One turning vector, and how many ticks it has turned:
The counts run from 0 to 1115.
[139 103 136 118  89 105 137 114 117 143 125 138 103 117 125 138 159 166
 175 152 157 130  96 168 101 136 130 123  53  96 141 177  97 169 121 101
 161 152 166 107 146 105 130 143 129 116]
355
[135 112 126 175 110  92 151  89  94 144 120 168 118  95 139 122 136 139
 135 154 129 141  72 192 118 149 146  95 108  98 185 169 105 129 114  98
 128 173 163 105 134 120 133 156 129 137]
532
[134  93 123 177 149 141 146  70 119 129 108 139 155 119 120 121 149 122
 132 124 131  97  79 164 115 178 149 133 116  87 145 174 103 115  85 130
 127 161 126 114  84  83 133 144 124 147]
525
[140 100 167 133  96 155 157  95 155 115 107 140  89 114 116 109 122 126
 133 142 157 133  78 150  84 139 103 113  97  85 153 180 153 141 128 146
 164 136 182 108 151 111 138 155 144 113]
145
[125 114 119 145 133 146  71 146 141 119 128 154 143 120 186 137 116 136
 187 160 144 134  82 111 122 136 141 113 101 113 146 143  65  88 146  84
 141 162 112 110 157  85 149 154 105 148]
546
[105 119 110 157 142 143  93 120 118 137 130 112 149 131 180  81 105 124
 155 133 198 142 105 102 131 175 143 145 104  94 146 190 108  95 100 112
 127 122 122 117 127 108 158 157 151 158]
812
[135 116 175 121 122 122 102  75 123 123 118 100 138 117 138 157 186 154
 164 126 175 146  94 155  91 143 120 133  77 113 158 150 112 107 127 112
 115  95 147  99 130  58 119 144 119  89]
251
[124  93 131 134 148 166 140 165 179  97 119 171 156 124 142 118 105 127
 144 159 159 151  80 115  95 137 114 130 133 103 155 144 105  73 110 165
 120 158 114 113 131  91 150 157 118 158]
756
[130  68 134  99 110 154 122 133 105 152 127 147 119 107 145  92 100 140
 150 150 189 122 145 147  95 172 144 126  91 122 135 197 130 153 126  95
 147 159 172  90 127  96 143 132 141 117]
797
[155  92 164  97 166 141 161  97  94 160 100 118 145 125  92 118 117 179
 140 141 144 127 105 130 111 143 109  99 120 111 168 202 133 120 146 144
 143 163 134  97 132  62 135 133 144 131]
173
[149 132 147 143 118 142 110 109  95 100 122 149 121  93 141 148 131 148
 161 172 128 111  67 118 145 142 172 106 108 102 156 161  45 120 155 132
 162 103 161 107 138 114 144 172 120 104]
776
[133  98 163 129 107 109 149  87 127 129  98 139 123 100 120 130 125 145
 114 131 160 135 111 124 106 147 109  99 111  91 212 177 105 167 159 151
 109 124 162 125  93  88 157 141 162  99]
976
[111 128 167 145 113 132 129 111 131 121 131 149  81 137 166 136 140 117
 123 125 184 161  61 128  91 135 125 108  84  95 176 118  97  96 135 120
 131 114 148  86 154 122 147 174 134 104]
220
[135  70 131 147 142 141 126 110 149 139 125 147 132 132 132  89 112 141
 162 188 154 156 107 141  84 165 126 119 109 143 123 197 152 117 118  90
 127 176 129  90 106 100 164 135 138 151]
407
[120  64 156 130 119 158 127 101 139 157 135 125 151 149 163  85 138 125
 141 141 181 155 136 158 101 177  98 153  94 103 153 181 148 115 121 120
  83 169 108 136 141  82 106 142 120 133]
376
[119 108 170 166 133 131 186  99 122 135 125 125 131  90 121 127 111 102
 116 130 137 126  63 146 137 148 117  85 116  84 176 169 101 108 113 158
 158 168 117 109 146 112 139 137 145 133]
292
[121 128 146 107 120 110 109 145 166  90 113 163 135 110 165 149 120 139
 154 180 168 166 104 103  93 103 119  96 104 107 161 155  75  87 125 149
 128 112 124  93 169  85 154 140 134 130]
985
[127 146 148 145 158 106 124  92  88 144  98 124 142 121 131 151 137 165
 138 141 173 158 109 163 141 150 121 139 105  96 188 140  79  89 113  89
  68 135 121 112 146  76 157 157 102 129]
428
[137 127 147 130 147 112  78  93 132  97 105 119 168  91 156 126 163 140
 153 173 157 112 102 131 101 127 134 121 136 117 161 163  84  86 101 132
 104  97 132 109 149  74 131 144  92 142]
987
[112  79 131 159  90 111 139 102 115 146 136 161 125 122 140  96 113 141
 152 129 128 139  55 121 127 144 132 124 107 110 176 197  98 134 127 171
 152 135 164 151 110 117 130 146 187 136]
269
[147  58 128 152 138 154 128 127 155 152 127 147 134 124 103  87  82 131
 159 147 125 147  54 151 110 175 109 135  96  93 143 159 106  99 139 141
 164 147 163 134 136 111 130 148 128 148]
997
[138 118 146 105  90 111  96 143 159 127 125 119 153  96 199 145 117 126
 165 169 179 161 154 134 142 126 148 116  99 125 165 180  80  97 133 126
 139 135 138 128 169 100 152 121 118 137]
155
[120 112 150 126 133 172 124 127 143 147 135  97 167 114 150 155 168 136
 160 140 189 126 123 131 126 152 124 141 109 132 157 156  94 104 122 123
 121 193  86 108 121  54 132 104 100 128]
935
[122 125 146 161 148 194 140  99 113 114  99 115 129  89 113 138 125 129
 171 120 147 150  69 119 126 145 143 128 154 113 160 145  92  54 121 131
 173 154 119 106 110  87 180 132 144 123]
78
[157  87 158 141 148 122 145  74 109 160 108 123 155 110  98 114 142 168
 159 148 126 128  71 157 113 139 105 115 118 131 149 188 120 112 139 108
 158 150 133 100 132  78 131 143 138 123]
172
[110 102 168 153 136 181 142  97 140 116 104 107 129 117 135 143 141 101
 130 119 162 128  89 112 113 164 105 136 131 103 190 117  78  96 135 145
 137 163 108 113 105  73 163 124 113 115]
315
[131 111 149 155 115 118 155 111 109 137 128 143 112  76 125  94 131 156
 125 142 132 159  55 135 127 142  94 106 131 158 192 160  83 125 162 144
 152 132 155 102 119  91 142 147 163 109]
93
[132  94 172 153 119 137 177  94 136 155 123 128 135 103 137 143 134  98
  89 141 146 148  97 170 133 172 111 111 104 104 195 131  97 113 120 151
 113 173 126 123 116  99 124 127 113 117]
529
[147  97 158 122 110 124 104 102 108 171 130 131 175 122 156 122 139 177
 161 141 146 149 107 173 161 150 127 146 117 146 174 187 117 117 153 114
 106 135 157 138 132  76 118 149 112 111]
274
[ 97 126 155 134 119 119  96 106 123 125 135 139 143 113 165 155 141 124
 163 142 149 134  75 150 128 106 151 127  91  93 136 133  52  69 101 113
 145 128 118  94 175 109 140 141 132 130]
1016
[114  91 162 139  90 100  87  84 119 170 133 118 154 120 165  91 166 132
 156 110 168 124 101 153 134 159 119 151 113 141 170 173 112 136 128 111
 128 107 175 118 122  77 128 143 134 121]
480
[130 105 153 151 129 167 141  85 138  88 100 146 111  80 107 101 145 118
 132 189 121 112  78 107  82 153 120  99 142 129 164 173 112 129 125 155
 131 147 137 108 114  87 149 143 145 120]
645
[108 128 153 152 146 117 101  87  87 128 120 123 170  97 150 131 148 129
 160 136 159 116 100 146 147 138 146 131 121  88 163 166  53  75  97 121
 123 113 102 109 159  86 124 145 114 134]
1017
[141 114 140 102 105 117  73 137 125 118 133 113 120  99 185 128 129 137
 148 185 199 122 142 112 109 144 163 114  74 129 147 162  87 121 127 107
 136 115 165  76 142  94 150 137 120 121]
568
[126 107 158 159 124 199 132 121 163 112 115 135 119 135 129 140 128  95
 160 121 149 118  54 106 115 162 119 127 117 108 155 127  87  86 133 133
 174 149 123 107  94  96 174 154 134 129]
314
[157 108 119 136 118 131 118 160 142 139 111 116 149  86 129 142 109 137
 118 103 161 106 107 121 149 159 120 120 123 100 219 166  83 133 151 158
 149 161 170 129 120  85 151 142 115 143]
4
[112 127 162  95 136 165 127  97 122 107 109 136 131 113 164 151 124 142
 126 138 162 124  98 102 127 113 123 106 156 148 188 146  94  77 169 137
 109 151 117 102 146  60 157 140 108 113]
308
[115 109 139 126  81 120 108  86  90 136 108 156 127  78 155 147 162 144
 184 159 141 141 101 170 117 132 157 125 106 127 151 158  71 108 105 122
 131 139 172 116 122  89 137 116 131  74]
1009
[128 128 134 152 119 145 107  81  77  99 117 168 119  86 155 127 150 152
 159 174 130 115  89 126 128 150 168 117 136 129 173 172  79 126 141 124
  97 128 158 115  96  82 144 165 132 115]
540
[115  88 110 164  90 120  97 117 136 133 113 152 131  92 131  93 124 108
 160 111 144  98  63 129 106 154 135 137 120  94 179 179 101 150 121 143
 180 134 184 126 104 106 147 143 161 149]
239
[100 111 142 165 119 115 127 102 143 166 135 107 103 121 136  97 148 138
 171 136 163 176  66 150 108 141  75 142 101 125 161 133  98  90 118 101
 143 164 106 128 175 106 138 130 141 127]
817
[142 124 180 115  88 141 110 116 156 120  96  97 157  69 170 134 133 122
 134 174 172 169 145 128 151 130 129 112 132 129 188 170  92 104 131 159
 132 135 154 126 142  87 141 115 118 108]
154
[129  84 147 117 134 134 124 134 172 153 125 142 148 137 157 136 125 119
 147 118 189 165 118 146  84 157  92 115  81  67 167 152 142 104 143 120
 123 184 125 112 184  93 119 139  97 145]
140
